Each row has a name. Each question is about the rows just above it. Places in a row count from 0.

[119 119 147 147 147 147] = K725
[119 119 120  94 116 122] = K213
[181 102 141 176  65 104] = K659
[123 118 118 118 122 146] = K728
Places of [147] in row K725:  2 3 4 5
Places of [118] in row K728:  1 2 3
At which places does K213 hold [119]?  0 1
Every place of [122] in K728:  4
At which places does K213 hold [94]?  3
Places of [119] in row K725:  0 1
Places of [120] in row K213:  2

[132 120 127 133 124 135 132 119 125 128 132] -> K427
[127 150 114 114 121 117 100 139 136 149 108] -> K973
[128 143 140 118 138 126 109 140 133 115 115] -> K159
[128 143 140 118 138 126 113 123 134 143 114] -> K96
[143 150 143 114 141 150 100 139 150 115 108] -> K430
[144  64 128 143 110 157 167 125 117 134 157] -> K868
[112 157 111 121 135 107 121 133 132 139 119] -> K408
[112 150 143 114 141 112 103 145 150 112 110] -> K642
[145  99 139 135 122 152 133 122 123 115 136] -> K224
Places of [112] in row K642:  0 5 9
Places of [114] in row K973:  2 3
Places of [150] in row K430:  1 5 8

[128 158 137 173 128 128] : K553
[149 138 137 173 128  65] : K747
[137 129 137 137 138 129] : K882
[ 85 131 121 130 121 131] : K463
[122 134 137 141 148 129] : K788
At which places does K882 hold [129]?  1 5
Every place of [129] in K788:  5
Every place of [131] in K463:  1 5
Places of [158] in row K553:  1
Every place of [137] in K882:  0 2 3
Places of [137] in row K788:  2
Places of [121] in row K463:  2 4

[119 121 124 165 145 109 109 109 144 147 109 114 116 159 116 137 142 137
 116 101 159 168 134 126 123 126 157] : K876
[184 178 133  71  73 167 145 169  96  80 112 120 107  73 146  73 120 152
 132 201  75 152 110 163 163 112  73] : K813
[119 121 124 165 145 109 125 124 125 147 134 114 119 159 124 137 142 137
 116 101 159 137 134 126 123  72 157] : K718
At which places does K876 hold [109]?  5 6 7 10
At which places does K813 hold [73]?  4 13 15 26
Every place of [145] in K813:  6

[161 156 128  49 164  97 146]  K812
[158 154 178 116 125  69 144]  K494
[197 197 178 197 100 178 118]  K172
[133 174 167 111  93  86 126]  K424
[156 195  89 104 111  59  98]  K765
[153  65 128 106 130  89 153]  K284
[ 82 155  88 165 203  82  88]  K120
At which places does K172 hold [197]?  0 1 3
Every place of [165] in K120:  3
At which places does K284 hold [130]?  4
Every place of [88] in K120:  2 6

[169 163 110 169  99  83 162] : K93
[163 146 163 146 100 163 146] : K147
[191 108 115 101 111 123 124] : K456
[142  82 129 104 156  93 160] : K239
[154 162 124 176 162 162 127] : K320
[ 91 146 163 145 100  67  84] : K435
[166 175 150 113 106 140 128] : K77
[142  82 129 104 156  83 108] : K114
At which places does K320 hold [176]?  3
At which places does K147 hold [163]?  0 2 5
Places of [162] in row K320:  1 4 5
Every place of [83] in K93:  5

[133 141 115 120 138 117 172 124 122 137 118 127 103 149 112 123 126 145
 140 148  49 107 110 159 153 127 127 107 118 162 144 127 129 127 116 115
 141 148 128 140 136 115 130 133 146 148 129 127 140 135 138 137 140 167]  K979
[146 107 148  97 134 131 103 121 139 140 104  92 126 138 159 115 104 118
 115 124 133 124 112 136 131 142 151 125 128 122 114 134 136 124 123 116
 115 120 148 147 126 129 137 125 149  91 115 144 120 147 102 126 142 137]  K906
[122 118 131 151 153 140 103 114 133 116 105 102 123 160 120 114 151 143
 136 135 125 118 136 130 138 131 122 108 123 103 123 154 129 157 105 162
 130 116 135 127 120 137 137 115 136 128 112 114 104 123 162 126 152  95]  K371
[121 140 120 129 146 103 149 134 116 126 115 148 143 167 138 118 120 112
 116 134 121  96 142 120 123 116 122  96 131 133 142 104 109 150 130 135
 133 129 128 154 134 143 146 127 123 133 170 125 117 149 141 110 137  97]  K624
[138 135 136  97 106 137 146 146 140 107 121 108 109 140 133 115 117 138
 126 132 114 128 160 151 131 148 145 144 143 131 138 137 141 114 105 110
 135 136 126 118 125 126 127  94 132 160 121 111 110 129  93 140 139 122]  K434
[160 122 127 148 131 139 126 130 146 144 144 136 122 152 139 139 108 150
 100 124 127 144 141 131 141  99 133 135 146 126 153 152 155 130 140 133
 138 123 135 121 132 132 171 104 117 134 104 147 129 150 114 125 119 134]  K752
Every place of [127] in K979:  11 25 26 31 33 47
Every place of [140] in K434:  8 13 51
Every place of [139] in K752:  5 14 15

[150 134 138 135  88 200  64 162 108 111 142 111 112] = K770
[157 131 155  67 168 200 106 112  90  92 136 148  94] = K630
[ 66 152  66 152  98 161 166 152 107 133  66  66 152] = K544
[134 126 134 121  70 168  70 134 119 136  70  74 126] = K554
[156 182 153  95 182  95 116 100  95  90 119 167  96] = K806
[138 175  94  86  88 146 182 129 118 106 106 176 126] = K311
[139 132 119 119  82 157  56 148 143 139  70 174 135] = K991
[140 140 130 103  84 181 110 166 105 128 185  69 113] = K793
Every place of [95] in K806:  3 5 8
At which places does K544 hold [152]?  1 3 7 12
Places of [119] in row K991:  2 3
Places of [66] in row K544:  0 2 10 11
Places of [140] in row K793:  0 1
Every place of [134] in K554:  0 2 7

[135 135 130 135 130 123 130 135]  K834
[134  88 136 146 146 121 136  96]  K751
[ 73 113 192  68 131 200 192 189]  K137
[140 124 120 156 140 127 107 124]  K428
[ 94  63 112  94 112 112 154 137]  K168
[167 131  65 173 142  75  62  66]  K34
[183 140  66 190 183  73 155  68]  K673
[113  72 116  82 111 107 130 111]  K471
Every place of [73] in K673:  5
At which places does K428 hold [124]?  1 7
At which places does K137 hold [113]?  1
Places of [154] in row K168:  6
At which places does K834 hold [135]?  0 1 3 7
Every place of [112] in K168:  2 4 5
At which places does K751 hold [136]?  2 6

[ 92  92  87 147 179  87 132 132 116 108 103 173 100 149 134 113  93 159
 143  91 132 140 116 131 130 102 127 126  99  99 132 155 123 148 132 134
 141 137 148 132 167 110  92  82] = K780
[136 106 111 117 115 159  79 163  84 120 111 116 123 178 139 168 120 119
 102 100 138 110 133 171 119 108 127 159  92 142 110 118 110 142 133 133
 133 119 138 110 100 116 152 107] = K777
[102  97  94 149 182  82 123  99 128 107 107 180 102 118 136 101  83 163
 149 105 128 135 115 130 129 102 125 123 120 106 135  84 128 146 147 144
 143 142 142 132 167 107  89  84] = K170
[122 127 157 137 143 137 158 143 182 138  98 124 165  75 149 113 110 124
 137 197 131 149 132  74 128 141 106 116 170 139 129 137 137  87 148 107
  74 142 124 146 111 122 144 155] = K949
Every place of [137] in K949:  3 5 18 31 32
Every place of [92] in K780:  0 1 42
At which places does K780 hold [132]?  6 7 20 30 34 39
Places of [84] in row K170:  31 43
At which places does K777 hold [110]?  21 30 32 39
Every place of [119] in K777:  17 24 37

[120 120 126 120 135 135] : K629
[136 138 136 136 136 119] : K584
[155 128  83 123 124 121] : K675
[127 127 127 127 125 135] : K127
[125 111 154 129 120 140] : K106
Every place of [127] in K127:  0 1 2 3
At which places does K127 hold [135]?  5
Places of [120] in row K629:  0 1 3
At which places does K106 hold [111]?  1
At which places does K584 hold [136]?  0 2 3 4

[ 89  88 159 150  89 187]  K901
[ 89 212 144  89 212  90]  K639
[ 89 160 159  89  89  89]  K661
[ 89 212 159 213  64 159]  K86
At which places does K639 hold [89]?  0 3
Every place of [160] in K661:  1
Every place of [89] in K901:  0 4
Every place of [212] in K86:  1
At which places does K661 hold [159]?  2

[186  71  96 214]  K690
[169 105 213  95]  K451
[ 96 187 187 187]  K873
Places of [186] in row K690:  0
At which places does K451 hold [105]?  1
At which places does K451 hold [169]?  0
Places of [96] in row K873:  0
Every place of [213] in K451:  2
Places of [187] in row K873:  1 2 3

[158 175  94 176 158]  K17
[131 175 170 111 158]  K220
[171 171  99 164 208]  K4
[100 171  99  81 208]  K646
At which places does K4 hold [171]?  0 1
At which places does K646 hold [99]?  2
Places of [175] in row K17:  1

[152 128 166  86 104 107 112  82  90 126 134 139 139 112 124 113] : K950
[ 98 124 110 113 127 117 182 126 113 126 134 139 139 112 124 113] : K854
[152 183 166  86 104 107 182  82 182 182  73 112  87 212 182 212] : K342
Places of [182] in row K342:  6 8 9 14
At which places does K854 hold [113]?  3 8 15

[178 178 191 117 129 178 129 153 109 129]  K558
[128  62 191 117 163 163 163 153 109 125]  K101
[164  62 191 117 163 103  62 115 109 114]  K136
Places of [163] in row K101:  4 5 6
At which places does K558 hold [129]?  4 6 9
Every place of [114] in K136:  9

[155 133 133 155 154] -> K741
[134 131 174  85 153] -> K898
[154 110 154 154 110] -> K582
At which places does K898 hold [134]?  0
At which places does K741 hold [155]?  0 3
Places of [133] in row K741:  1 2
Places of [154] in row K582:  0 2 3
At which places does K741 hold [154]?  4
At which places does K582 hold [110]?  1 4
At which places does K898 hold [153]?  4

[123 124 122 128 123 122] = K990
[121 106 106 121 121 121] = K660
[106 106 122 106 123 199] = K939
[107 213 213 213 107 107] = K899
[123 209 122 200 210 200] = K109
Places of [213] in row K899:  1 2 3
At which places does K660 hold [106]?  1 2
At which places does K660 hold [121]?  0 3 4 5
At which places does K899 hold [107]?  0 4 5
Every place of [210] in K109:  4
Places of [122] in row K990:  2 5
At which places does K939 hold [123]?  4

[152 157  62  93 122 168 150 145 118  94] : K332
[161 161  90 127 114 141  61 133 132  61] : K734
[135 110 145 145  80 145 134 120 102 145] : K683
At which places does K683 hold [145]?  2 3 5 9
At which places does K734 hold [61]?  6 9

[171 111 103 111 112] : K610
[175 136  99 174 107] : K242
[ 81 105 143 139 139] : K299
[175 136  99 120 107] : K233
[107 151 150 150 107] : K845
Every place of [107] in K845:  0 4
Places of [111] in row K610:  1 3
Places of [150] in row K845:  2 3
At which places does K299 hold [139]?  3 4

[ 62  63 157 181 134 111  97 153  99] -> K294
[131 170  91  92 123  79  71 164  98] -> K162
[131 170  91  92 123 149 166 147 146] -> K214
[131 170  91  92 123 149 166 124 144] -> K983
[ 63  63 157  91 134  91  91  63  63] -> K667
Places of [63] in row K667:  0 1 7 8
At which places does K214 hold [147]?  7
Every place of [98] in K162:  8

[116 111 143 146 141 162 146  81  81 116  86 158 116 118 184 122 158  94
 152 100  97 116 100 146 116 141 140  52  81] -> K208
[114 107 142 155 117 189 157 134 157 121  88 165  82 142 139 137 137 142
 143 119 102 154 179 169 116 119 145  62  75] -> K126
[ 72 116 143 142 141 162 146 150 128 100  86 158 116 118 184 122 113  94
 113 117 100 157 180 163 113 119 139  60  72] -> K98
Places of [113] in row K98:  16 18 24
At which places does K208 hold [118]?  13
At which places does K208 hold [158]?  11 16
At which places does K126 hold [142]?  2 13 17
Places of [116] in row K208:  0 9 12 21 24

[140 175 175 175] -> K313
[174 141 174 174] -> K286
[ 92 175 157 101] -> K107
At which places does K313 hold [175]?  1 2 3
Places of [174] in row K286:  0 2 3
At which places does K107 hold [157]?  2
At which places does K286 hold [141]?  1
At which places does K107 hold [101]?  3
Whose row is [174 141 174 174]?  K286

[117 123 120 129 114 122 138 110 103 122 121 118  99 112 122 138 136 118
 127 105 124 135 134 135 121 124 113 134 133 123  98 127 107 106 122 134
 108 110 109 129 101 106 115 122] = K275
[126 150 124 174 111 163 186 102  93 149 147 125  75 110 142 186 181 133
 175  87 149 171 170 177 122 174 110 177 174 139  77 140 115 105 115 174
 106 113 174 164  85  95 125  91] = K16
[126  60 124 156  87 163 186 102  87 142 147 125  75 110 142 186 181 133
 175  87 149 171 170 177  88 173 110 177 174 139  77 140  60 114 157 118
 138  87 137 120 185 177 101  60] = K954
At which places does K275 hold [122]?  5 9 14 34 43
Places of [174] in row K16:  3 25 28 35 38
At which places does K954 hold [87]?  4 8 19 37
Every place of [186] in K954:  6 15

[ 69 120  69 110  69 120  69  70 178  69 110 120] : K547
[169 156 121  85 154 105 160 127 117 169  97 147] : K436
[155 161 133 104 131 111 138 111 104 155 104 117] : K501
[161 161  93  92 161  93 161 118  93 110  93  93] : K997
At which places does K547 hold [69]?  0 2 4 6 9
Every place of [92] in K997:  3
At which places does K436 hold [147]?  11
Places of [93] in row K997:  2 5 8 10 11
Every place of [169] in K436:  0 9
At which places does K501 hold [111]?  5 7

[179 174 165 142 100 164 108 138 139 109 153  88 139 159 115 169 131  97
 138 156 154 119  98 135 119 119 117 159 207 145 112 117 112 129 133 100
 147] -> K207
[147 144 123 111  97 173 124 126 164 147 104 179 165 130 132 146 119  73
 139 171 112 128 130 151  78 117 153 145 143 119  64 138 142 153 162 145
 156] -> K837
[150 120 165  80  99 125 130 112 167 151 109 128 148 135 132 141 138  43
  66 118 138 142 104 134 138 116 181 112 165 134 117 113 144  88 110 127
 150] -> K557
[111 104 105 118  99 157 136 105 159 141 106 202 148 114 134 154 116 116
 128 150  80 143 162 148  92 111 165 120 113 103  63 142 145 150 125 149
 164] -> K984
[106 151 117 168 175 147 140 134 102 141 110 104 105 120  91 122 129 149
 110  91 130 121 143 118 177 151  89 127 152 155 182 121 103  61 159 100
 125] -> K491
[ 82  76  83 151 107 128 123  95 144 131 135 181 130 117 151 148 104 156
 121 124  95 156 151 141 135  97 153 113  93  98  78 148 154 155 151 154
 130] -> K861
[170 149 146  98 112 129 132 159 129 119 120 154 150 125 134 103 146 115
 187 178 112 100 106 127  55 147 129 150 101 112 101 124 124 192 144 142
 140] -> K822
[ 85  78  89 119 116 123 131 104 141 135 119 190 133 109 149 129 110 157
 130 134  91 149 168 139 106 111 151 108  67  93  88 146 154 162 116 160
 130] -> K696
[111 103 102 115  98 157 135 107 158 138 104 201 149 115 139 147 116 117
 132 154  82 140 159 147  85 114 163 122 104 102  65 139 148 160 128 155
 156] -> K602
[103 130  88 167 165 122 130 150  87 113 136 126 107 117 125  98 119 203
 179 130 121 115 146 119 123 147  78 141  75 123 149 141 112 159 151 132
 101] -> K932
Places of [151] in row K861:  3 14 22 34
Places of [103] in row K932:  0

[103 172  75  69 148 117  55  75  85 100 172 132 100  75 124 100 166 112
 153  78 111 132  50 103 124] -> K85
[106 128 159 157 145 105 175 123 106 131 139 121 121 101 103 121 129 107
 118 122 179 142 175 138 121] -> K231
[151  99 169 196 121 149 188 157 166 167 136  98 108 129 168 150 171 156
  82 164 155 157 194 142 151] -> K9
At which places does K231 hold [121]?  11 12 15 24
Every place of [172] in K85:  1 10
Every place of [75] in K85:  2 7 13

